In the rows, zero is written as 128.
Each path below is one point turned by a fixed rotation once a step. After each direction that follows a path, write how fast that rotation turns it, in degrees per step (0 if it stays still).
Each turn is a multiple of 5 degrees from 10 to 175, or 0.
Each row of a path follows its step; steps can be skipped.

step 0: [126 125 127 125 136 127 132 138 125 121 123 135 130 136 127 127 139 128
 134 127 128 126 133 137 131 136 128 128 134 118]
step 1: [133 133 127 127 119 124 132 141 126 123 121 129 129 122 132 130 134 130
 115 127 124 128 138 130 129 133 137 126 131 127]
step 2: [130 132 125 129 128 126 131 132 129 129 138 126 121 121 136 127 123 125
 127 122 134 135 139 128 135 121 138 122 130 120]
step 3: [122 134 134 123 130 127 120 132 127 132 135 125 117 119 122 132 124 134
 134 118 123 132 131 129 126 130 127 134 127 119]
step 4: [131 129 125 140 124 128 123 132 138 140 125 130 121 123 118 136 130 132
 132 126 122 129 121 131 123 123 133 129 130 131]
step 5: [125 130 131 131 122 125 133 115 138 129 131 123 138 123 127 128 123 134
 132 130 124 135 124 129 123 117 132 131 133 134]
step 6: [115 121 135 124 136 126 133 126 137 126 128 123 132 133 127 133 129 131
 142 131 136 125 122 127 126 129 126 124 133 128]
step 7: [121 123 131 119 121 129 130 133 132 126 115 125 130 125 129 137 127 130
 120 131 131 123 118 129 129 136 124 125 125 137]
step 8: [128 124 118 126 129 128 132 126 130 129 127 128 127 128 136 123 116 122
 119 128 136 124 126 127 132 123 126 118 126 141]
step 9: [123 127 124 114 137 129 120 119 122 125 135 132 126 131 130 125 118 121
 126 123 128 125 129 126 125 133 122 133 127 129]
[129 130 126 129 131 129 127 128 127 127 126 127 127 129 130 128 126 127
 124 126 130 129 132 131 127 132 129 130 132 127]
40

step 0: [124 129 130 132 136 134 124 126 124 127 126 126 123 126 124 125 114 133
 124 119 134 133 125 129 129 130 119 139 126 116]
step 1: [135 120 129 127 135 118 124 128 135 122 132 119 129 121 133 125 132 132
 129 128 117 129 134 138 129 121 128 134 124 125]
step 2: [135 128 133 133 124 124 140 120 123 127 119 127 127 136 123 128 130 129
 122 127 115 128 136 120 129 135 126 133 128 131]
step 3: [122 128 136 127 135 119 125 126 130 136 121 128 134 130 125 119 119 124
 122 133 135 128 126 119 123 119 125 132 131 122]
step 4: [128 126 126 126 130 126 123 123 127 129 141 130 133 128 126 125 134 114
 130 128 120 132 132 138 125 129 118 131 134 120]
step 5: [132 134 126 140 124 122 128 125 120 132 129 127 126 126 134 120 123 131
 131 111 122 133 126 121 135 132 125 130 127 128]
step 6: [123 132 146 132 133 126 120 130 139 127 117 125 130 130 130 126 125 129
 132 126 121 132 129 134 128 123 133 130 126 125]
step 7: [127 126 127 122 125 133 128 125 126 114 131 123 126 133 124 131 123 121
 128 134 115 131 131 122 131 128 124 140 132 120]
step 8: [128 119 123 131 138 116 123 121 122 123 128 122 131 133 136 119 125 127
 120 122 131 125 132 119 128 130 132 124 130 129]
step 9: [132 136 134 131 136 129 131 130 133 130 124 129 135 128 125 121 132 114
 130 125 129 129 143 132 122 135 127 132 121 128]
[131 129 129 132 126 125 127 128 125 128 129 129 130 129 128 128 129 130
 127 128 128 133 132 126 126 129 131 125 125 130]
110
[127 129 128 129 131 126 129 128 133 128 130 128 129 126 124 127 125 126
 126 130 129 131 126 130 131 130 131 126 125 128]
130
[128 129 125 127 130 125 125 131 129 130 126 128 127 128 132 128 125 129
 124 128 129 129 126 127 128 125 128 129 130 131]
145

step 0: [119 118 134 121 123 124 127 128 127 123 119 132 130 136 132 128 134 117
 122 128 120 126 129 127 128 128 141 126 134 125]
step 1: [123 124 133 132 129 108 126 129 126 126 127 125 131 118 134 123 130 123
 124 123 127 129 118 128 118 129 135 127 129 132]
step 2: [132 126 129 132 114 114 123 128 129 132 129 129 127 130 126 129 138 115
 131 123 137 124 131 128 120 123 124 123 126 123]
step 3: [124 118 122 135 134 124 121 125 130 134 129 134 134 132 131 133 138 120
 131 124 134 124 125 126 133 114 134 127 130 136]
step 4: [123 118 131 127 131 126 134 132 126 138 122 131 115 127 143 129 136 122
 131 124 134 135 128 131 123 126 129 129 125 134]
step 5: [132 126 124 119 123 127 125 125 124 125 125 133 118 130 130 127 137 112
 123 125 127 133 115 126 130 129 137 127 126 125]
step 6: [118 124 125 129 119 121 125 126 116 135 122 122 134 125 132 117 133 121
 125 131 129 128 121 124 131 129 134 125 137 132]
step 7: [132 123 133 142 121 115 135 129 128 134 123 128 134 127 131 124 139 125
 125 121 129 134 127 126 130 128 132 127 121 120]
step 8: [126 120 132 128 122 124 124 125 141 134 125 132 133 140 124 127 139 120
 119 121 126 129 126 128 124 123 129 129 129 137]
step 9: [125 120 137 127 130 122 126 124 121 130 121 132 126 121 135 129 129 120
 127 118 125 122 129 134 127 121 134 124 123 142]
[131 129 126 127 123 124 126 125 125 126 129 127 126 124 128 127 125 129
 127 130 129 126 126 127 128 128 127 127 128 129]
85
[129 130 131 128 128 127 128 130 124 125 128 127 127 126 131 126 132 131
 130 125 129 130 130 129 128 128 125 130 126 128]
135
[127 127 128 126 125 127 130 128 130 126 125 124 130 125 126 125 130 131
 126 129 125 129 128 128 129 129 130 129 130 124]
55

step 0: [121 132 134 127 122 131 130 139 125 125 130 121 123 124 124 135 136 123
 139 124 122 129 130 125 125 138 139 124 127 123]
step 1: [128 125 134 132 135 139 123 135 133 127 128 124 125 124 139 131 134 132
 136 123 122 122 129 128 120 136 127 123 138 128]
step 2: [131 116 126 146 122 124 130 136 135 126 125 123 135 121 132 132 129 136
 131 128 126 127 127 130 122 129 126 128 134 132]
step 3: [124 119 123 136 125 122 134 131 119 126 121 127 133 116 131 131 135 126
 130 120 125 134 137 124 130 130 127 120 120 130]
step 4: [122 123 133 134 135 137 131 118 123 129 127 125 137 127 129 128 134 127
 129 117 129 126 141 129 130 138 121 130 126 126]
step 5: [124 124 135 135 131 138 130 126 126 130 120 119 135 123 117 122 132 140
 125 133 129 130 126 130 130 137 130 137 128 130]
step 6: [132 120 131 126 132 128 126 124 120 134 123 124 124 115 121 119 132 134
 130 124 127 142 124 134 128 126 133 123 133 128]
step 7: [124 128 133 129 123 126 124 124 121 125 135 123 129 124 122 126 127 126
 128 113 122 133 128 138 133 127 124 127 142 121]
step 8: [122 130 132 127 121 136 122 143 119 121 125 125 130 123 119 122 128 121
 128 128 122 123 131 132 129 131 125 135 136 130]
step 9: [136 125 127 136 132 133 125 135 125 129 127 122 121 124 125 118 128 116
 137 129 125 129 133 130 115 134 133 130 131 130]
[132 127 126 127 125 124 128 128 127 128 125 128 129 127 131 129 128 129
 125 124 127 129 127 127 129 125 128 130 131 125]
85
[126 130 125 125 127 130 128 130 126 128 126 125 128 123 127 132 130 128
 128 130 127 127 126 129 128 125 128 129 125 131]
135

step 0: [130 136 125 129 131 141 121 130 126 121 135 126 122 127 134 131 137 138
 127 133 128 132 134 127 130 123 134 129 128 137]
step 1: [127 132 136 136 127 124 132 139 122 135 127 121 125 122 128 126 125 126
 132 145 129 125 129 125 127 129 130 123 123 134]
step 2: [133 127 125 137 135 135 130 123 123 132 123 132 126 130 119 130 128 139
 134 135 130 131 130 122 134 125 134 138 128 124]
step 3: [138 136 142 123 121 132 121 125 126 137 130 131 119 124 126 129 133 130
 129 133 137 128 132 131 124 125 128 125 125 129]
step 4: [128 124 129 130 126 128 124 126 123 127 139 120 130 122 126 122 123 127
 139 140 131 135 128 134 135 124 130 138 130 125]
step 5: [131 131 123 122 134 131 125 125 130 125 132 134 127 124 125 137 132 129
 134 135 135 129 136 124 137 128 129 124 115 138]
step 6: [125 127 129 134 119 134 132 133 130 132 130 134 118 129 130 128 124 123
 134 142 136 137 126 128 124 128 133 127 134 135]
step 7: [128 131 128 136 130 129 127 134 120 133 127 130 131 128 125 128 141 130
 140 124 134 130 131 132 137 130 137 134 123 128]
step 8: [137 136 132 128 127 142 133 130 120 128 135 123 117 124 133 135 130 130
 131 130 124 133 129 126 125 120 127 128 126 134]
step 9: [128 130 131 138 130 119 131 134 129 128 128 123 120 120 131 120 132 133
 131 141 135 128 132 128 137 124 128 129 127 124]
[129 127 129 129 125 125 125 127 129 127 128 130 124 128 133 127 130 131
 126 130 130 128 125 129 126 128 129 126 130 130]
130
[126 123 129 132 130 126 128 129 129 129 128 127 125 125 126 127 129 125
 129 130 126 129 129 131 125 128 126 131 129 128]
145

step 0: [136 130 125 125 134 131 140 132 127 124 121 123 133 118 123 134 119 128
 132 128 123 128 129 132 128 121 124 116 124 112]
step 1: [132 130 122 129 123 124 131 131 126 136 131 127 128 131 121 133 122 121
 126 123 114 135 128 133 139 122 128 113 121 118]
step 2: [129 131 133 121 130 128 127 131 125 126 136 125 135 125 131 138 121 126
 131 111 125 129 130 126 131 128 135 116 118 117]
step 3: [131 129 127 127 136 137 126 135 123 130 137 136 126 137 131 132 127 123
 134 119 126 128 127 123 135 118 119 118 126 115]
step 4: [127 127 126 123 135 134 122 130 131 125 135 141 125 132 123 132 129 134
 129 123 118 119 139 129 131 127 129 119 114 120]
step 5: [132 135 126 135 135 140 134 137 130 124 127 139 129 123 122 137 120 132
 140 128 131 127 136 130 133 122 129 126 121 120]
step 6: [123 124 116 132 131 138 127 131 129 122 126 130 123 120 118 124 117 126
 128 127 121 129 132 133 140 123 125 115 122 120]
step 7: [130 129 127 130 128 125 125 140 136 121 127 133 132 119 126 140 117 121
 124 123 121 134 134 128 140 124 135 119 124 127]
step 8: [133 118 127 133 124 136 120 138 122 126 135 130 127 120 131 133 123 119
 134 117 131 134 127 127 134 129 123 114 123 125]
step 9: [130 118 130 124 134 137 124 135 131 123 124 135 126 131 132 141 129 126
 121 117 120 126 133 125 129 127 122 112 130 125]
[124 128 127 127 127 128 126 126 127 128 125 128 126 131 126 130 126 130
 124 125 125 127 131 129 127 132 130 127 129 128]
145
[128 130 129 130 130 125 128 133 125 132 124 131 128 130 127 129 127 126
 128 128 130 130 129 126 127 125 129 129 130 128]
160

step 0: [137 134 128 125 136 137 125 128 131 130 129 126 123 140 123 124 120 132
 122 132 126 123 135 128 129 133 126 125 122 125]
step 1: [126 133 117 135 129 135 126 124 132 128 125 133 122 131 129 136 123 122
 117 131 127 125 128 121 127 120 128 124 122 131]
step 2: [120 140 127 126 124 130 130 128 134 127 121 126 121 125 128 134 135 123
 130 128 131 115 132 135 128 126 134 123 130 130]
step 3: [126 138 135 128 134 124 125 130 131 127 127 123 121 123 119 130 121 138
 129 137 138 124 128 128 126 131 125 123 133 129]
step 4: [130 134 127 128 135 121 127 130 135 130 137 137 123 121 133 133 128 132
 124 134 125 132 126 124 115 123 125 126 131 127]
step 5: [128 131 134 122 136 131 129 135 129 126 130 127 131 134 137 124 134 126
 129 128 122 119 132 130 115 123 135 123 128 127]
step 6: [127 127 123 119 135 134 121 138 123 123 131 124 127 135 120 125 118 125
 125 132 136 126 130 127 123 123 131 125 125 130]
step 7: [127 129 120 124 125 134 127 130 138 130 131 133 117 122 125 127 119 120
 121 128 127 126 123 133 123 122 129 137 128 130]
step 8: [125 133 138 137 123 129 133 131 132 130 125 123 127 126 124 128 121 127
 123 122 125 118 130 139 120 124 129 127 129 127]
step 9: [129 133 126 131 131 121 124 133 124 136 132 126 125 126 121 133 121 136
 122 125 133 130 137 136 126 130 131 117 124 124]
[130 127 127 130 127 128 132 131 128 127 126 129 130 129 128 128 129 128
 131 130 127 132 122 129 131 130 128 126 126 127]
0
[130 124 127 129 129 129 128 129 129 125 130 129 128 130 124 125 133 126
 126 130 128 127 130 128 125 130 127 130 127 130]
55
[129 127 130 129 129 127 131 125 128 127 130 129 129 129 127 127 125 126
 128 127 135 128 127 126 127 129 128 125 125 127]
130

step 0: [130 135 121 135 132 129 122 121 123 130 122 123 136 127 128 125 134 137
 121 130 110 131 130 124 120 125 127 127 128 131]
step 1: [130 134 121 130 129 125 131 127 130 119 122 127 124 127 125 116 138 136
 133 132 121 124 132 124 134 124 120 121 123 119]
step 2: [123 128 125 132 128 128 121 127 125 123 124 126 120 135 126 121 125 129
 130 114 117 124 130 127 135 122 126 115 136 132]
step 3: [125 128 124 131 132 129 118 114 131 128 123 122 131 131 120 128 137 136
 124 126 124 132 134 131 120 125 134 116 127 131]
step 4: [125 131 123 132 120 135 129 124 130 124 123 127 119 130 132 123 143 137
 132 137 132 124 137 125 132 122 130 119 131 122]
step 5: [120 136 126 138 127 133 118 126 122 129 126 126 116 129 133 124 128 133
 124 123 122 122 128 117 132 126 131 126 136 135]
step 6: [118 132 125 127 137 128 120 121 130 124 119 122 128 121 126 123 132 138
 121 128 124 132 132 117 123 132 130 123 119 130]
step 7: [120 125 121 124 126 140 131 134 129 128 118 126 120 127 127 123 133 135
 136 128 127 130 133 119 132 122 121 119 125 123]
step 8: [127 132 125 138 130 140 123 125 124 139 124 120 124 129 124 121 127 135
 133 113 123 128 129 125 128 126 128 127 134 134]
step 9: [132 135 124 131 130 131 128 122 128 126 116 120 132 124 126 121 135 143
 124 126 130 131 135 132 129 137 132 122 122 131]
[129 131 130 130 123 129 128 126 126 129 130 128 129 127 129 126 132 129
 131 129 127 129 129 129 128 128 126 133 128 130]
90
[129 124 130 127 128 131 129 126 123 127 132 128 129 125 128 126 128 131
 125 127 128 126 127 127 128 128 128 126 128 125]
0
[130 129 128 129 133 127 126 125 128 132 129 129 126 128 122 128 129 128
 128 128 128 127 126 127 125 128 129 130 128 126]
135

step 0: [123 134 131 128 120 116 126 125 131 133 127 129 133 129 120 115 129 126
 128 134 120 123 130 119 130 126 121 126 126 130]
step 1: [134 124 135 124 131 128 125 132 134 130 135 129 137 139 122 129 125 115
 130 120 136 132 128 132 128 128 123 133 126 131]
step 2: [124 132 137 133 132 123 127 133 117 125 126 132 133 123 124 122 127 128
 128 137 127 134 124 122 121 127 121 136 123 121]
step 3: [127 128 131 130 119 129 136 129 132 126 138 140 125 132 127 124 126 126
 136 122 137 132 127 130 120 119 133 130 129 132]
step 4: [132 130 130 129 128 134 129 130 125 128 136 137 127 121 125 129 123 131
 122 142 132 135 134 129 129 141 123 126 123 126]
step 5: [124 139 120 127 128 121 128 119 126 129 132 138 130 126 123 124 121 134
 127 118 129 125 123 132 126 126 133 123 122 131]
step 6: [137 120 127 127 127 116 131 126 135 123 132 133 120 123 124 130 133 126
 121 128 131 128 129 129 137 138 122 132 124 127]
step 7: [121 132 117 135 129 123 117 127 128 132 134 124 127 129 127 121 119 120
 134 125 123 125 125 123 128 132 127 133 120 123]
step 8: [139 120 128 120 130 122 135 123 128 131 128 125 126 129 127 114 129 121
 129 127 128 132 132 136 126 121 121 131 125 125]
step 9: [128 126 133 132 127 126 132 138 120 131 141 120 130 129 124 127 123 125
 124 130 126 121 127 120 119 131 129 130 119 131]
[129 130 130 127 127 131 126 132 126 130 126 134 128 130 128 129 130 127
 127 129 131 128 128 125 127 124 127 129 128 129]
40
